50 stands for zero in the data rows.
Some points, one per row:
[35 62 45 29 63 22 54 50 40 84 48 56 60 34 40 34 22 14 64 45 47 48 60 51 49 85 17 48 47]
[48 50 50 50 39 45 53 52 52 50 50 48 37 54 50 57 66 57 47 44 42 49 44 42 62 42 75 53 59]
[47 52 64 35 51 62 49 49 51 45 35 47 54 65 53 48 43 50 54 60 55 52 61 63 51 45 26 52 36]
[44 41 59 55 41 70 32 58 54 35 72 28 41 72 40 64 74 63 44 57 37 33 49 58 61 52 70 36 42]
[33 40 54 40 35 26 38 69 51 78 81 48 39 46 26 65 65 42 39 35 20 37 60 45 74 83 67 51 52]
[44 51 50 49 54 51 53 54 50 55 49 47 38 56 45 53 58 45 45 45 44 40 43 48 60 58 49 41 48]
[48 50 44 59 46 50 40 55 56 50 71 45 49 52 44 65 62 53 45 42 40 40 46 49 59 52 70 46 53]
[53 47 54 54 47 47 40 41 34 63 62 50 55 41 37 47 38 44 51 55 35 41 62 47 52 72 54 55 61]
[72 58 46 55 53 72 62 44 51 29 37 51 50 58 67 54 46 65 49 50 64 50 44 46 43 16 49 61 51]
[52 63 52 39 60 55 62 43 52 48 32 49 63 52 64 49 28 39 57 48 67 56 51 56 40 35 11 57 42]
[61 45 49 62 37 72 39 73 71 46 90 42 48 60 54 89 74 72 38 24 41 35 44 51 67 33 68 52 48]
[73 32 47 75 23 71 48 54 56 24 56 55 38 52 55 52 88 90 33 62 50 48 42 53 52 30 99 53 55]
[66 58 49 61 52 73 51 51 60 37 59 42 57 58 66 70 52 63 51 39 57 44 42 51 50 22 49 54 52]
[45 47 53 43 51 44 55 46 50 56 43 58 56 45 48 40 46 44 48 54 57 57 53 52 45 59 36 51 46]
[63 55 56 52 50 49 53 46 38 51 43 53 51 39 58 43 34 61 53 50 50 57 58 41 43 40 52 66 63]
[49 53 54 46 53 42 57 41 39 50 26 59 47 48 50 25 46 54 56 66 55 62 53 48 43 53 62 51 57]
[46 45 44 43 53 47 46 56 52 51 47 54 46 50 47 59 43 40 49 42 47 52 57 49 53 50 27 54 37]
[40 39 47 53 51 44 41 48 49 52 56 50 48 46 40 52 53 39 49 50 45 49 50 49 51 66 42 42 46]
[16 76 43  0 87 14 74 64 42 99 29 47 63 45 44 23  0  0 88 31 59 59 75 48 33 86  0 51 23]
[43 61 53 39 56 41 66 32 44 58 25 53 71 48 57 32 21 37 54 63 62 70 59 56 30 49 32 59 56]
[43 65 51 34 73 45 71 37 34 76 15 47 65 43 67 22  0 23 75 55 63 78 60 48 18 52  2 50 66]
[45 72 55 32 62 33 66 37 29 70 23 46 65 38 61 27  0 28 64 57 53 65 67 49 29 52 19 64 63]
[43 50 50 34 57 40 58 43 42 62 30 55 49 44 50 39 32 31 60 50 54 61 56 45 43 56 18 54 49]
[51 58 52 53 60 44 54 34 36 51 36 47 60 37 58 33 26 41 62 58 58 59 51 46 33 49 36 53 60]
[54 55 51 46 53 49 59 41 47 50 34 58 56 51 54 40 41 49 49 56 59 56 53 51 45 47 44 56 51]
[56 62 53 53 57 59 62 28 45 47 30 49 68 53 64 44 28 45 55 58 64 60 50 55 36 36 36 56 61]
[40 44 57 34 53 35 50 54 44 50 35 53 41 38 49 32 44 47 58 53 54 63 56 44 42 54 29 53 42]
[51 50 54 46 52 59 59 43 50 36 32 51 43 60 54 40 61 57 53 60 61 54 42 49 48 39 51 45 47]
[48 45 59 61 51 41 45 33 31 52 40 49 53 35 51 26 39 53 63 68 48 66 54 43 34 58 65 49 73]
[38 36 45 44 45 39 33 78 63 63 87 48 36 50 31 73 73 44 44 28 32 32 49 46 72 72 49 40 34]
[42 33 48 51 43 59 41 64 67 40 67 41 36 60 46 67 82 59 48 39 48 49 39 46 58 43 58 38 41]
[58 65 56 50 57 53 57 40 36 51 30 52 51 50 57 35 34 51 55 60 54 48 53 51 48 47 49 54 57]
[54 64 50 43 69 56 59 38 33 61 31 43 65 45 63 35  3 34 65 54 58 62 62 48 24 46 11 56 59]
[44 42 56 52 39 45 32 69 54 46 67 40 33 54 46 63 70 65 54 42 32 49 52 44 65 45 77 47 52]
[54 59 51 53 59 59 56 36 48 50 36 53 66 57 57 43 33 47 53 61 59 56 53 57 40 46 42 50 54]
[68 55 49 58 56 64 50 47 45 49 60 50 58 47 54 53 38 58 45 46 53 42 52 47 44 45 45 58 54]
[58 59 47 59 60 53 44 46 46 39 49 51 56 45 54 48 41 48 55 54 56 43 48 54 48 46 43 48 44]
[51 45 53 57 49 48 42 56 46 41 55 44 35 44 53 49 63 63 57 46 46 51 42 37 53 41 66 47 57]
[65 55 52 59 55 66 48 44 45 45 57 45 58 48 57 58 37 52 47 47 53 39 50 50 47 42 35 56 51]
[62 49 49 59 50 54 57 35 41 39 39 54 50 42 57 36 50 59 54 58 59 56 44 42 39 40 59 54 62]
[54 25 41 58 40 62 28 81 70 45 85 58 22 62 31 76 99 67 45 32 35 29 39 43 83 60 76 31 33]
[44 37 41 39 42 48 37 78 76 56 91 52 43 59 33 89 78 43 36 20 39 26 48 51 78 61 38 47 22]
[64 59 55 62 58 61 46 37 36 41 46 43 57 43 60 43 32 53 58 58 56 47 49 48 39 41 42 53 59]
[40 41 38 48 54 40 42 62 51 51 45 54 27 54 40 54 60 45 54 42 38 54 50 37 61 55 55 43 43]
[59 51 51 55 52 49 47 50 44 39 49 52 45 43 53 42 51 63 52 53 53 49 49 43 46 42 59 55 52]
[60 69 68 82 54 62 69 11 19 50 12 36 77 43 79 18  0 66 47 86 55 86 60 56  4 30 80 62 99]
[47 39 44 46 45 49 35 80 66 60 86 45 39 54 41 85 65 49 43 19 34 37 52 44 70 54 42 50 36]
[53 37 60 67 28 69 39 57 64 23 71 38 43 68 47 68 92 84 30 58 43 40 42 59 61 35 98 45 47]
[59 47 53 68 58 63 32 38 35 33 57 38 49 46 49 45 46 51 64 62 48 39 47 48 44 52 49 40 54]
[61 30 47 72 28 64 31 70 70 32 88 53 32 59 39 82 99 84 30 37 37 30 37 47 78 43 99 45 44]
[54 54 54 47 55 55 55 47 52 51 43 55 61 49 59 48 40 51 52 50 61 57 52 53 43 43 35 55 49]
[39 44 50 43 43 44 43 56 49 55 58 49 42 63 31 48 63 53 46 57 33 44 58 51 61 68 76 44 47]
[54 55 50 57 50 55 45 49 58 39 63 47 60 54 51 61 53 55 44 49 52 42 48 57 53 43 55 53 44]
[51 38 51 65 36 56 42 60 54 30 58 42 24 57 49 60 85 76 44 48 40 48 38 40 61 34 91 43 56]
[70 61 53 65 49 64 57 31 39 43 41 48 60 45 66 47 36 57 56 57 57 51 47 51 41 30 58 59 71]
[56 54 51 52 52 53 51 43 47 50 49 55 58 49 50 48 45 50 48 54 53 45 51 53 51 52 49 54 51]
[44 55 50 35 57 36 53 56 48 66 46 54 53 36 52 46 33 32 59 41 53 54 55 50 49 59 18 54 45]
[59 52 45 56 62 59 57 36 38 55 32 58 47 50 52 34 41 43 60 59 55 51 47 45 44 57 46 42 60]
[36 44 51 44 47 50 40 65 62 51 59 44 41 65 41 63 68 50 49 46 40 47 51 54 64 55 56 39 39]
[58 52 53 53 52 52 50 41 42 43 44 52 53 45 54 41 42 55 52 57 54 51 52 47 44 45 49 56 53]
[58 59 50 55 54 55 49 44 45 42 47 49 50 51 52 50 47 51 50 54 51 39 47 51 55 45 52 52 49]
[59 50 47 56 52 59 40 57 44 43 62 44 43 55 46 54 51 62 50 49 40 40 54 43 53 47 63 51 50]
[33 46 54 31 46 37 45 66 59 58 62 45 50 49 41 63 48 33 44 39 45 44 58 60 58 65 17 52 27]
[42 49 46 47 50 48 53 58 63 64 61 55 53 59 42 59 61 47 40 43 46 45 48 55 60 63 58 43 47]
[68 52 56 64 52 65 44 35 32 45 50 42 56 42 59 46 31 58 58 57 48 49 56 44 38 41 49 58 68]
[32 52 51 20 60 28 58 54 48 75 39 56 57 41 45 34 27 25 61 45 55 64 63 48 41 70  8 53 41]
40 more points follow, each with its number after it:
[67 21 51 71 20 80 46 48 54 27 50 56 39 61 49 44 93 89 34 74 51 55 47 58 48 42 99 44 54] 0
[62 57 51 54 53 59 53 40 44 41 45 51 55 50 56 48 42 54 48 54 56 44 49 50 47 41 46 57 51] 1
[56 53 54 53 58 60 46 40 38 49 46 46 59 50 53 45 30 49 57 57 52 52 58 50 39 49 34 53 54] 2
[65 65 46 69 56 58 58 38 44 34 35 51 56 47 63 36 47 58 53 65 62 49 38 56 41 36 71 46 59] 3
[63 51 48 61 46 64 51 51 52 35 56 46 53 57 53 48 59 66 48 61 54 44 45 57 44 42 73 45 52] 4
[60 48 52 53 47 58 56 39 43 39 40 51 49 50 55 39 51 62 51 61 55 53 49 46 41 40 61 56 58] 5
[71 30 47 66 28 68 45 76 69 39 69 70 25 59 45 64 99 93 27 45 40 37 41 49 77 43 99 48 47] 6
[57 45 48 69 33 64 44 58 66 33 70 47 43 65 47 73 86 75 31 48 42 37 39 57 67 38 99 46 51] 7
[47 41 58 58 34 52 40 59 51 33 62 37 33 59 45 55 77 74 43 55 38 45 47 48 58 42 90 46 53] 8
[77 32 45 94 18 72 53 26 48 10 45 53 49 48 61 47 84 89 33 75 61 58 33 53 39 19 99 54 71] 9
[43 68 54 20 69 34 70 48 41 71 30 47 56 33 65 31 15 24 75 38 68 61 50 41 34 48  0 55 50] 10
[46 49 49 39 58 38 65 51 47 57 25 64 38 36 57 29 49 45 57 48 64 65 43 40 44 50 32 48 49] 11
[43 52 46 40 54 39 60 44 54 67 43 61 62 42 49 46 39 31 49 46 56 55 51 54 48 62 27 53 48] 12
[30 28 44 23 51 25 39 89 69 53 71 55 17 43 34 69 81 37 53 16 48 42 42 34 73 63 10 41 11] 13
[32 37 45 48 52 35 34 65 55 67 71 49 48 42 32 58 52 27 50 41 38 44 53 55 56 84 28 35 37] 14
[57 48 50 57 44 66 47 55 56 41 67 40 51 62 50 63 60 67 41 48 45 42 49 50 50 39 70 51 53] 15
[44 45 51 41 52 43 49 60 55 61 54 55 52 42 47 50 46 43 48 43 51 54 55 52 49 61 30 51 41] 16
[50 57 49 46 49 50 60 63 67 45 50 54 46 56 58 62 64 61 40 36 57 51 41 50 59 31 56 54 43] 17
[53 54 54 49 50 44 54 54 53 42 43 56 46 45 56 45 56 61 48 49 58 54 46 47 51 38 56 56 47] 18
[48 42 55 53 35 58 52 53 52 50 56 43 37 64 45 58 71 65 41 50 38 47 48 46 58 47 81 48 61] 19
[71 53 57 54 47 67 56 44 42 45 51 47 52 48 62 51 42 68 50 49 53 49 53 43 43 32 52 64 63] 20
[52 53 49 48 53 56 56 33 50 51 43 56 68 56 47 46 39 42 45 61 57 50 55 58 44 56 42 53 49] 21
[48 58 49 41 55 45 51 49 50 57 46 53 60 48 50 53 32 33 53 46 51 48 57 57 52 55 23 55 41] 22
[46 53 55 47 51 36 52 46 49 58 49 54 58 32 54 42 42 39 55 48 56 53 48 52 47 58 34 52 52] 23
[56 55 54 55 52 48 45 54 45 50 54 50 46 41 53 51 48 53 53 45 48 44 49 48 56 49 48 52 52] 24
[41 46 39 51 47 63 59 50 72 44 44 51 45 76 49 65 78 49 43 47 55 51 34 57 61 41 63 34 43] 25
[41 39 61 48 46 44 42 48 49 48 50 48 46 46 47 46 59 51 56 55 48 57 50 49 51 55 50 46 51] 26
[49 50 58 54 48 48 43 63 57 52 64 47 50 44 54 60 55 55 47 39 48 47 47 53 56 48 46 50 48] 27
[59 55 63 58 42 50 57 40 32 42 29 47 39 43 61 26 54 64 64 69 53 56 44 48 45 40 76 49 72] 28
[29 31 54 47 44 42 24 65 48 43 63 35 19 57 31 55 80 45 63 51 28 39 47 44 69 68 59 28 38] 29
[58 53 43 61 48 52 47 51 50 46 60 49 47 51 48 54 59 55 51 50 45 38 44 48 57 49 75 46 57] 30
[47 51 57 39 53 39 57 48 40 50 28 57 43 42 53 28 42 53 56 58 57 64 55 43 43 49 44 56 50] 31
[48 33 53 53 36 58 50 53 55 40 59 42 41 61 47 56 72 72 40 51 46 58 48 43 45 40 76 50 56] 32
[55 55 57 47 52 54 59 38 46 39 26 53 50 50 61 38 46 54 56 60 63 59 47 49 43 34 43 55 52] 33
[48 30 54 60 33 57 44 59 55 34 57 46 28 61 44 53 88 78 39 57 40 52 43 46 57 44 96 42 55] 34
[37 44 49 51 49 41 43 61 62 53 60 49 43 52 45 60 66 47 48 41 45 50 44 50 60 56 56 41 46] 35
[36 48 39 26 74 29 64 50 39 79 25 60 42 33 50 23 24 16 77 41 60 70 51 31 34 69  0 41 51] 36
[43 45 59 49 41 52 53 55 61 51 59 45 49 55 52 51 73 64 45 49 52 54 41 51 54 46 70 44 55] 37
[60 65 52 57 56 52 59 35 45 38 32 52 58 45 65 42 39 51 54 56 65 52 42 51 44 33 47 56 55] 38
[62 56 58 54 48 57 47 43 43 40 49 47 54 48 57 47 43 61 53 56 53 47 53 51 47 39 52 59 53] 39
Which two of these numbered points are nearest to each point below by angle, seen from the average point of the first points? Their numbers follow each, nearest first.
[56 52 54 50 42 53 57 39 46 29 37 49 50 56 52 38 56 64 46 69 58 52 50 54 43 37 69 56 50] > 5 9
[54 52 49 53 54 48 51 51 40 60 51 55 40 47 42 39 54 51 54 53 43 41 47 43 56 65 67 42 59] > 30 29
[67 65 57 53 55 72 56 41 52 17 34 43 56 61 71 52 47 66 49 57 70 45 43 58 45 13 40 59 39] > 1 38
[69 25 48 70 29 74 40 66 64 31 69 61 31 60 42 57 99 91 28 58 41 38 43 53 65 47 99 43 47] > 6 34
[45 47 47 44 58 48 61 37 51 47 28 57 56 47 55 37 42 39 55 55 67 65 45 48 37 47 26 49 46] > 11 33
[46 52 54 44 47 49 58 48 57 57 50 55 53 56 47 49 60 52 42 51 52 49 47 54 56 54 59 50 51] > 37 25
[55 52 52 52 45 53 64 35 47 43 33 56 58 51 55 33 50 60 45 67 61 61 49 54 37 43 68 55 60] > 5 3
[50 53 41 48 58 57 61 30 51 58 36 62 67 62 43 43 39 33 47 63 57 50 52 60 46 65 42 45 49] > 21 12
[50 64 48 34 59 42 70 50 56 56 31 59 62 45 64 44 30 42 52 41 70 65 51 50 39 35 17 63 43] > 10 12
[42 54 56 47 57 36 55 31 29 53 27 52 49 44 43 18 37 43 56 72 51 57 54 47 40 67 55 46 58] > 31 28
[66 67 70 82 51 57 53 21 17 42 26 37 61 36 73 24 15 71 54 78 48 67 56 50 22 31 85 61 97] > 28 5
[47 48 51 42 48 46 58 45 50 62 43 58 52 47 47 50 45 39 43 47 51 52 53 50 52 58 35 55 49] > 12 16
[65 45 46 80 38 62 51 42 49 27 50 47 49 49 60 46 65 71 49 63 59 56 36 54 38 33 89 43 66] > 9 4
[38 39 54 45 45 40 40 67 58 52 58 49 41 47 48 62 58 51 49 37 43 59 53 47 56 50 41 50 42] > 13 35
[43 50 29 46 59 50 61 42 65 73 49 72 69 62 35 56 45 21 37 48 53 46 51 63 56 79 38 41 40] > 12 21
[47 45 55 42 54 52 47 60 54 54 50 55 51 51 49 48 48 51 50 48 53 56 57 53 48 56 33 49 40] > 16 13
[53 51 52 55 51 47 47 43 45 54 51 53 54 40 51 49 45 43 54 50 50 47 49 50 51 56 44 51 56] > 23 12
[82 21 52 80 13 92 43 50 68  8 60 58 40 60 61 67 99 99 27 62 58 46 38 60 59 15 99 55 48] > 0 9
[37 63 36 24 60 21 68 57 60 81 46 67 63 35 47 47 29 16 49 30 59 54 54 52 51 68 11 58 38] > 12 22
[46 50 57 39 51 40 54 44 41 42 27 54 42 44 51 32 46 49 56 59 57 59 52 45 46 46 39 55 44] > 31 11
[39 44 53 42 48 29 52 44 41 53 33 62 38 45 37 23 62 48 54 68 47 55 51 47 54 71 70 43 51] > 26 31
[56 53 49 59 49 66 43 57 61 41 72 40 58 60 53 70 56 63 43 41 49 40 47 54 53 37 59 50 47] > 15 7
[67 51 44 77 42 79 31 64 59 42 94 33 54 65 48 89 61 70 34 37 31 24 50 57 62 41 81 47 54] > 15 7
[56 65 40 62 61 45 55 37 53 39 37 56 59 40 63 49 43 36 60 50 67 47 34 55 50 39 38 46 47] > 38 3
[40 37 51 49 42 45 50 56 58 53 53 49 37 51 48 53 75 59 51 43 46 60 41 40 55 46 69 43 57] > 37 34
[38 37 47 47 49 54 41 63 64 50 62 46 44 63 43 64 67 52 49 43 43 54 49 50 55 53 53 38 42] > 35 29
[48 45 54 48 45 49 53 38 40 39 36 52 44 54 42 26 61 57 52 75 52 51 49 51 44 58 72 44 53] > 28 5
[58 40 53 50 51 67 51 55 46 43 45 48 38 59 52 36 60 68 57 61 52 54 50 46 40 47 60 41 54] > 0 5
[42 43 57 43 47 49 49 60 56 41 49 46 38 55 49 52 65 64 44 47 51 56 48 44 52 41 55 50 43] > 32 34
[60 57 47 56 44 68 48 59 63 52 73 44 61 66 52 75 55 62 39 40 44 37 51 58 59 41 67 53 50] > 15 7
[38 45 49 35 51 38 51 62 53 51 32 58 33 51 47 49 53 42 52 45 49 58 54 48 59 50 32 50 34] > 13 16
[39 38 49 49 51 48 39 55 52 66 65 50 52 50 36 58 48 36 47 45 39 48 58 53 53 75 34 42 45] > 14 16
[43 44 46 50 47 62 56 45 65 51 55 48 56 66 47 62 64 49 42 48 53 51 43 54 52 49 55 42 49] > 25 37
[66 47 45 71 34 52 57 39 45 34 58 48 56 40 55 48 57 68 39 58 55 52 43 48 36 36 86 59 68] > 9 4
[42 54 50 45 47 37 57 62 57 49 49 54 35 52 46 46 72 59 40 46 50 46 40 47 63 51 74 46 45] > 37 34
[59 58 38 61 46 57 68 32 53 44 35 59 62 57 55 46 50 48 44 62 61 53 42 60 43 43 70 49 60] > 3 5
[32 35 42 51 52 37 33 58 51 57 78 39 44 41 31 66 52 21 49 36 40 35 46 49 55 79 18 34 33] > 14 13
[47 45 51 47 55 50 46 47 45 56 44 54 50 47 46 43 43 40 57 54 50 52 54 50 48 62 34 45 48] > 36 12
[47 61 49 44 55 37 64 35 42 51 27 58 57 43 54 32 34 43 49 58 61 61 51 48 40 48 45 59 53] > 31 33
[31 33 51 49 33 46 59 44 62 32 35 50 31 67 41 45 94 62 39 63 53 62 34 49 55 45 89 36 50] > 34 37
[41 49 49 47 49 38 54 51 56 55 48 59 49 47 45 49 60 45 43 48 52 51 44 52 57 58 54 47 46] > 35 13
[49 38 53 63 31 56 46 57 59 30 58 46 31 62 44 58 91 77 34 55 43 46 39 50 63 39 99 44 52] > 34 8
[39 56 42 36 67 35 65 38 43 72 29 59 61 41 49 26 24 21 64 54 62 65 52 48 33 68 18 44 54] > 36 10
[64 55 48 60 54 60 53 41 50 44 51 53 62 46 59 52 41 56 50 50 60 50 47 50 42 38 47 57 55] > 1 38
[62 52 44 63 43 56 58 52 57 43 58 54 55 53 52 45 67 65 41 59 57 44 40 59 47 48 85 44 55] > 4 0
[60 55 52 58 50 51 53 40 47 47 52 54 61 42 54 43 46 56 48 56 57 48 47 52 45 48 59 54 57] > 3 5
[53 45 55 53 47 64 42 42 43 42 57 38 49 59 46 54 51 56 52 57 42 43 54 47 49 48 55 50 55] > 15 8
[59 52 51 57 49 55 45 43 48 50 60 52 65 47 51 54 40 52 50 52 50 46 56 54 47 50 52 57 55] > 39 1
[53 54 51 54 49 46 54 39 51 46 42 56 56 44 54 49 50 45 51 52 57 50 43 52 52 46 49 53 52] > 38 33
[48 50 51 45 61 50 52 50 47 44 31 53 43 47 55 37 45 44 61 54 61 56 48 49 44 48 26 44 40] > 11 36
[48 55 54 43 46 35 57 64 62 37 40 58 39 42 61 52 63 64 44 39 60 59 43 46 57 27 54 61 40] > 18 17
[56 52 57 39 46 50 55 53 45 40 32 55 39 55 54 36 54 67 52 58 53 57 56 46 49 37 60 60 47] > 18 5
[55 53 45 61 44 57 71 36 51 43 29 56 55 58 58 38 55 57 44 67 63 62 40 59 36 40 76 45 65] > 3 5
[65 61 41 58 54 51 53 45 45 52 54 58 57 44 50 54 37 48 45 46 50 40 52 48 53 50 52 60 54] > 1 24
[53 51 51 47 52 59 53 37 52 46 45 52 64 56 50 52 41 45 47 56 57 50 54 57 45 48 34 55 44] > 21 2
[65 23 49 82 16 69 43 33 50  6 45 53 35 53 48 38 99 86 33 84 55 47 34 58 51 37 99 42 52] > 0 9
[58 40 54 48 40 58 52 45 41 66 63 50 54 53 40 46 47 58 45 56 36 48 63 45 46 65 67 57 67] > 19 32
[55 51 45 55 49 48 49 47 52 48 55 54 52 48 49 55 53 52 49 46 48 48 47 46 53 47 61 53 55] > 30 7
[32 35 43 41 50 28 42 75 56 65 58 56 29 46 36 60 59 38 48 31 37 55 54 41 62 67 37 44 37] > 13 14
[58 49 38 64 57 56 56 30 53 37 47 57 64 46 52 44 50 47 46 57 67 51 38 50 37 47 50 47 51] > 3 38
[54 48 47 54 53 58 57 38 57 50 50 57 67 52 53 50 50 48 46 53 63 53 45 56 42 50 45 49 51] > 21 38
[44 43 50 42 54 43 49 48 46 57 42 56 49 43 46 40 41 42 55 52 52 60 57 47 44 60 31 51 46] > 36 12
[50 54 52 49 49 46 58 33 46 48 38 57 59 47 49 39 46 46 47 62 57 52 49 54 47 54 52 54 52] > 21 33
[52 55 51 48 50 47 54 46 45 49 43 53 43 51 48 50 51 49 47 51 47 44 48 46 59 50 55 54 52] > 19 30
[39 58 60 27 47 41 52 50 56 61 56 46 71 49 48 57 31 32 45 47 52 47 64 67 50 58 14 63 34] > 22 16
[53 49 40 53 64 43 61 39 42 54 30 59 47 31 60 35 34 38 64 44 64 66 41 33 34 44 25 50 60] > 11 36
[56 50 52 54 48 39 47 56 43 51 54 54 40 33 52 49 50 59 49 41 45 50 49 37 54 47 58 59 57] > 24 18
[55 56 54 57 51 44 37 61 46 41 63 46 45 41 49 52 51 61 48 47 45 39 50 49 57 48 59 54 44] > 24 27
[40 55 48 36 56 34 55 45 44 69 41 58 56 43 42 40 33 26 54 52 48 51 58 53 51 71 29 52 47] > 12 36
[72 59 47 63 50 64 53 46 43 51 64 50 59 46 54 52 42 62 44 50 49 36 51 49 47 47 67 58 62] > 20 4
[52 52 46 55 51 57 52 42 52 44 53 49 54 58 46 49 57 52 47 58 52 42 44 53 51 53 63 44 51] > 4 30
[58 63 56 56 56 48 55 39 35 48 35 48 58 40 63 35 26 57 54 57 56 61 55 45 35 38 52 62 66] > 38 33
[47 45 44 54 52 42 40 54 47 61 57 55 45 44 41 55 49 40 53 44 38 47 53 45 58 66 50 46 52] > 14 35
[56 56 53 49 55 55 45 57 46 55 51 52 50 50 52 54 40 49 53 46 46 43 57 53 56 52 37 53 45] > 22 16
[71 65 53 65 59 68 57 38 39 53 42 48 65 48 70 48 20 59 54 51 55 55 54 49 36 31 48 61 73] > 20 1
[58 56 51 51 49 53 46 56 48 44 55 48 45 52 52 58 50 60 48 44 45 44 52 45 57 39 57 59 50] > 15 7
[54 55 51 47 53 47 57 42 44 59 43 58 55 45 49 42 40 43 49 52 52 48 53 51 50 59 44 54 53] > 12 23
[58 53 50 53 51 49 53 49 48 52 52 58 53 45 51 44 49 56 48 50 53 47 49 48 50 52 58 53 54] > 3 30
[50 42 48 66 35 60 43 60 63 39 73 45 41 62 43 70 85 69 33 46 40 38 39 53 66 46 92 42 51] > 7 6
[40 40 52 38 50 46 52 55 51 54 33 56 35 55 47 48 55 47 52 47 49 62 54 43 54 50 37 50 45] > 11 13
[54 21 49 62 28 62 24 71 69 21 87 51 23 62 30 75 99 82 34 44 38 28 38 46 81 49 92 40 29] > 6 7
[39 79 58 38 72 33 77 31 25 83 10 36 76 32 79 15  0 21 77 58 62 88 62 50  4 46  8 58 85] > 10 36
[67 63 51 57 52 59 50 47 47 46 57 51 63 46 57 56 35 58 44 47 54 40 54 53 49 40 49 63 51] > 1 39
[62 38 50 64 48 69 43 33 30 32 48 39 47 52 48 38 43 61 55 70 48 52 55 43 30 46 60 48 62] > 5 9
[63 51 63 59 54 65 38 36 24 27 40 33 44 46 58 35 34 64 64 68 49 48 56 42 35 36 46 55 59] > 39 2
[53 54 56 50 51 62 51 60 63 45 53 48 51 59 62 64 57 61 49 40 56 51 45 54 55 31 46 50 46] > 17 25
[54 56 52 46 49 40 52 47 45 51 45 57 53 41 51 44 41 50 48 51 52 51 55 48 50 49 48 62 49] > 31 23
[49 58 50 52 58 52 54 34 51 48 44 50 72 49 55 45 35 38 52 58 64 52 48 60 39 51 33 48 48] > 21 2
[44 66 49 34 68 36 66 38 36 68 30 48 66 36 58 25  8 25 66 54 62 64 57 48 26 57 11 54 57] > 10 36
[48 52 59 40 51 44 47 48 37 57 40 53 47 48 45 38 37 46 56 59 44 51 63 50 51 60 42 55 49] > 31 36
[48 60 41 44 62 44 54 51 55 49 45 56 59 46 51 48 37 35 49 47 61 47 50 57 47 53 24 49 32] > 22 12
[40 35 45 45 41 50 42 68 65 48 71 47 34 60 37 66 84 55 42 37 42 39 42 46 67 56 60 39 36] > 35 29
[50 51 56 44 42 41 54 49 49 53 49 54 50 45 48 52 50 55 42 48 47 50 54 48 56 49 55 64 52] > 18 19
[69 34 50 73 25 67 52 43 48 14 46 48 38 49 58 42 83 87 38 69 58 53 38 50 42 24 99 53 57] > 9 0
[53 55 46 56 53 44 47 47 47 49 51 56 51 45 47 48 50 46 51 52 49 43 47 49 55 56 56 49 50] > 30 24
[60 52 53 51 49 60 58 39 45 37 36 52 54 53 58 38 46 62 50 64 60 57 51 51 39 37 56 57 54] > 5 33
[49 47 51 60 39 61 50 55 64 37 59 43 45 67 49 62 78 66 39 53 48 45 38 57 58 40 85 41 50] > 7 34
[41 52 40 52 51 32 42 59 56 90 81 67 69 44 24 55 47 29 37 44 32 34 61 63 67 99 62 42 50] > 14 16
[38 46 47 32 57 37 50 62 52 70 47 55 46 40 46 48 39 27 59 39 48 54 56 50 51 67 10 48 38] > 16 36
[38 43 53 45 49 55 49 52 61 40 45 45 44 64 49 60 64 51 46 48 52 55 45 52 54 42 43 44 40] > 25 17
[41 42 53 44 46 42 55 52 50 53 40 51 31 52 47 47 66 52 51 47 46 59 44 37 57 48 59 48 56] > 34 19
[56 54 51 54 53 47 45 53 46 44 50 52 45 44 51 47 51 55 52 50 50 45 49 47 53 48 55 51 48] > 24 18
[69 15 40 84 11 69 26 50 54 51 95 66 51 51 18 58 99 77 18 70 24 25 57 64 71 88 99 44 55] > 6 7
[47 67 45 38 63 35 65 34 38 66 32 52 64 36 56 35 15 23 62 50 59 56 53 47 36 56 17 57 57] > 10 36
[45 49 53 47 53 44 43 48 45 47 50 47 51 41 47 48 43 38 54 52 49 47 52 54 50 57 30 49 41] > 22 23
[60 55 40 67 47 48 47 55 63 59 86 52 68 36 53 79 46 51 33 24 46 40 45 48 55 46 56 61 58] > 27 15
[41 45 48 48 49 52 48 55 59 39 45 46 38 60 51 58 67 53 50 46 50 54 43 47 57 39 54 43 43] > 25 17
[41 53 54 37 52 37 54 47 52 58 42 55 58 42 51 44 41 36 53 50 57 56 53 56 48 57 28 53 43] > 12 23
[31 46 52 16 55 30 54 64 54 79 46 55 51 41 44 48 33 21 60 35 49 59 64 51 50 69  0 54 35] > 16 22
[60 33 49 76 35 67 38 54 55 31 67 45 35 55 47 60 88 76 41 57 40 40 37 50 59 44 99 38 59] > 34 7
